Some points, one per row:
c(0.86, 1.37, 1.18, 0.11, -4.63, -1.15, -0.01, -4.35, -1.95, -0.85)
c(-1.38, 0.81, 1.26, -0.06, 0.01, 1.92, 0.21, -1.18, -0.90, 0.26)
c(-0.85, -0.80, -1.05, -0.71, 0.13, 0.68, -1.32, 0.03, 0.38, -1.35)
c(1.68, 0.45, 0.37, 0.29, -2.38, -1.88, 0.44, -1.51, -0.80, -0.20)
c(0.33, 0.38, 0.38, 0.37, 0.31, -0.35, 0.51, 0.34, -0.03, 0.73)
c(0.37, -0.32, -0.81, -0.56, -2.86, -0.65, -1.48, -2.20, -0.49, -2.15)
c(0.05, 0.25, 0.11, -0.08, -0.81, -0.31, 0.11, -0.95, -0.50, -0.16)
c(-0.36, -0.93, -1.26, -0.84, -0.45, 0.09, -1.54, -0.19, 0.61, -1.68)
c(0.32, -0.65, -0.64, -0.25, -0.18, -0.33, -0.29, 0.58, 0.34, -0.34)
c(1.96, 0.79, 0.61, 0.72, -1.34, -1.92, 1.21, -0.87, -0.59, 0.73)
c(-0.85, -0.04, 0.43, 0.20, 2.37, 1.13, 0.47, 1.57, 0.56, 0.97)
c(1.42, 0.24, 0.23, 0.47, -0.51, -1.42, 0.79, 0.03, -0.07, 0.79)
c(2.05, 0.54, 0.49, 0.65, -0.70, -2.12, 1.08, -0.17, -0.33, 0.99)
c(-0.54, -1.17, -1.72, -0.78, -0.39, 0.16, -1.68, -0.03, 0.66, -1.80)
c(-0.89, 0.06, 0.11, -0.19, 0.12, 1.00, -0.42, -0.27, -0.32, -0.62)
c(-1.77, 0.76, 1.60, 0.38, 2.06, 2.58, 0.89, 0.53, -0.30, 1.39)
c(1.05, 1.06, 1.61, 0.77, -0.30, -0.87, 1.42, -0.36, -0.67, 1.45)
c(0.81, 0.17, 0.09, 0.27, -0.41, -1.08, 0.43, -0.18, -0.21, 0.33)
c(0.68, -0.37, -0.26, 0.16, 0.59, -0.52, 0.29, 1.00, 0.35, 0.43)
c(0.34, -0.02, -0.19, -0.01, -0.60, -0.39, -0.20, -0.32, 0.04, -0.30)
c(1.29, 0.08, -0.40, -0.18, -1.61, -1.30, -0.39, -0.87, -0.14, -0.45)
Here are 12 more points, each followed by its number:
c(0.80, -0.58, -0.77, -0.20, -1.13, -1.29, -0.24, -0.15, 0.13, -0.57) 0
c(0.13, 0.51, 0.30, 0.05, -1.19, -0.23, 0.07, -1.22, -0.55, -0.24) 1
c(1.61, 0.50, 0.39, 0.50, -0.73, -1.46, 0.95, -0.34, -0.22, 0.68) 2
c(-0.76, -1.10, -1.96, -1.06, -1.29, 0.33, -1.94, -0.51, 0.44, -2.48) 3
c(-0.62, -0.45, -0.48, -0.40, 0.69, 0.55, -0.62, 0.49, 0.37, -0.41) 4
c(0.06, -0.57, -0.37, 0.09, 0.89, 0.03, -0.03, 1.03, 0.62, 0.12) 5
c(0.53, -0.43, -0.69, 0.04, 0.18, -0.76, 0.00, 0.68, 0.48, -0.09) 6
c(-1.49, -0.84, -0.62, -0.54, 1.13, 1.51, -1.01, 0.58, 0.51, -0.69) 7
c(1.30, 0.11, -0.18, 0.04, -2.27, -1.53, -0.08, -1.48, -0.51, -0.66) 8
c(1.37, 0.55, 0.75, 0.80, -0.05, -1.29, 1.19, 0.19, -0.10, 1.23) 9
c(-0.55, -2.34, -2.39, -0.60, 3.23, 0.49, -1.30, 3.61, 2.22, -0.68) 10
c(-1.36, 0.14, 0.07, -0.37, 0.13, 1.28, -0.33, -0.51, -0.23, -0.42) 11
Which two of these numbered points are nearest to each point below, looking only along the 3 directions in which the first points spread most? Their numbers follow each, nearest first.
c(-1.20, 0.46, 0.42, -0.15, 0.11, 1.50, -0.08, -0.46, -0.32, -0.25) > 11 4
c(1.24, 0.40, 0.11, 0.15, -2.05, -1.55, 0.06, -1.42, -0.41, -0.42) > 8 1
c(-0.51, -1.94, -2.11, -0.76, 2.54, 0.48, -1.07, 3.01, 2.08, -0.66) > 10 7
c(-0.11, -0.47, -0.43, -0.03, 1.13, 0.05, -0.15, 1.13, 0.83, 0.12) > 5 4
c(-0.13, -0.25, -0.01, 0.44, 2.27, 0.26, 0.68, 2.14, 0.80, 1.17) > 5 6
c(-1.91, -0.75, -0.74, -0.75, 0.93, 1.91, -1.18, 0.51, 0.57, -0.95) > 7 4
c(-2.43, -1.13, -0.71, -0.64, 2.86, 2.58, -0.89, 2.01, 1.13, -0.17) > 7 4
c(0.79, -0.37, -0.86, -0.26, -1.30, -1.27, -0.61, -0.56, 0.04, -0.82) > 0 8
c(0.16, 0.57, 0.63, 0.11, -0.87, -0.13, 0.06, -1.03, -0.63, 0.18) > 1 2
c(0.94, -0.56, -0.83, 0.16, 0.01, -1.22, -0.24, 0.78, 0.84, -0.11) > 6 0
c(-2.03, 0.97, 1.17, -0.08, 0.83, 2.50, 0.13, -0.83, -0.84, 0.18) > 11 7
c(0.75, 0.97, 1.79, 0.95, 1.48, -0.09, 2.02, 1.11, -0.35, 2.37) > 9 2
c(0.19, -0.54, -0.55, 0.09, 1.34, -0.07, -0.02, 1.38, 0.87, 0.38) > 5 6
c(-1.68, -0.45, -0.75, -0.60, 0.84, 1.60, -0.96, 0.27, 0.24, -0.93) > 7 4
c(-1.28, 0.36, 0.65, -0.18, 0.06, 1.47, -0.07, -0.82, -0.58, -0.15) > 11 4
c(-0.88, 0.41, 0.58, 0.15, 0.23, 1.04, -0.01, -0.29, -0.50, 0.11) > 11 4
c(-2.04, -1.28, -1.14, -0.31, 3.50, 2.07, -0.64, 3.04, 1.52, -0.06) > 10 7
c(-1.08, -0.10, -0.35, -0.45, -0.65, 1.00, -0.95, -0.99, -0.28, -0.97) > 11 4
c(-0.23, -1.12, -1.46, -0.51, 0.64, -0.12, -0.83, 1.09, 0.95, -0.82) > 4 5
c(0.14, 0.84, 0.82, -0.07, -1.23, 0.03, 0.49, -1.32, -0.96, 0.01) > 1 8
c(-0.62, -0.58, -0.41, 0.10, 2.19, 0.83, 0.28, 1.96, 0.83, 0.73) > 5 4
c(0.28, 0.45, 0.69, 0.17, -0.83, -0.31, 0.24, -1.04, -0.63, 0.18) > 1 2
c(1.56, 0.59, 0.43, 0.54, -1.15, -1.71, 0.58, -0.62, -0.49, 0.52) > 2 9
c(2.33, 0.38, -0.17, 0.22, -2.98, -2.70, 0.30, -1.76, -0.47, -0.22) > 8 2
c(1.08, 0.78, 1.20, 0.79, 0.32, -0.99, 1.38, 0.34, -0.16, 1.60) > 9 2
c(-0.26, 0.65, 0.75, 0.14, -0.81, 0.19, 0.12, -1.19, -0.62, -0.18) > 1 11
c(0.52, -0.51, -0.72, -0.30, -0.54, -0.66, -0.64, -0.25, 0.22, -0.55) > 0 6
c(-0.04, -1.84, -2.27, -0.69, 0.92, -0.41, -1.43, 1.88, 1.55, -1.18) > 10 4
c(0.24, -0.95, -0.78, 0.08, 1.84, -0.07, -0.04, 2.24, 1.32, 0.27) > 5 6
c(-1.28, -1.12, -1.33, -0.34, 2.76, 1.60, -0.60, 2.41, 1.34, 0.15) > 10 7
c(1.21, 0.84, 0.50, 0.10, -3.07, -1.54, 0.19, -2.24, -1.18, -0.45) > 8 1
c(-1.50, -0.11, -0.31, -0.52, 0.00, 1.67, -0.98, -0.53, -0.37, -0.84) > 11 7
c(-0.34, -1.19, -1.80, -0.96, -1.49, -0.14, -2.15, -0.81, 0.18, -2.21) > 3 0
c(-0.83, 0.57, 1.11, 0.28, 0.97, 1.32, 0.59, 0.15, -0.46, 0.85) > 11 4
c(0.02, 0.35, 0.12, -0.23, -1.39, -0.14, -0.48, -1.61, -0.87, -0.88) > 1 8
c(1.22, -0.05, -0.44, 0.22, -1.34, -1.51, -0.03, -0.46, -0.09, -0.43) > 0 8
c(0.25, 0.28, 0.05, 0.05, -0.57, -0.19, 0.08, -0.72, -0.24, -0.24) > 1 0
c(-0.47, 0.92, 0.98, 0.06, -0.86, 0.74, 0.36, -1.45, -0.89, 0.09) > 1 11
c(-1.15, -0.81, -1.45, -0.92, -1.41, 0.65, -1.89, -0.96, 0.01, -2.18) > 3 11
c(-0.73, -0.77, -1.27, -0.85, -1.67, 0.39, -1.96, -1.40, -0.06, -2.37) > 3 0
c(-1.22, 0.26, 0.52, -0.32, -0.83, 1.43, -0.52, -1.44, -0.77, -0.60) > 11 1
c(-2.15, -1.15, -0.90, -0.54, 2.97, 2.31, -0.94, 2.13, 1.11, -0.39) > 7 10
c(-0.75, -0.25, 0.08, -0.08, 0.84, 0.79, -0.20, 0.65, 0.20, -0.01) > 4 5
c(-1.04, -0.55, -0.94, -0.70, -0.20, 0.70, -1.19, -0.37, 0.12, -1.42) > 4 11
c(-1.25, -0.22, -0.19, -0.51, 0.29, 1.42, -0.70, -0.16, -0.11, -0.55) > 11 4
c(-1.09, -0.42, -0.35, -0.15, 0.91, 1.23, -0.51, 0.53, 0.34, -0.31) > 4 7
c(-0.20, -1.63, -2.47, -1.27, -1.39, -0.52, -2.30, -0.25, 0.88, -2.74) > 3 0
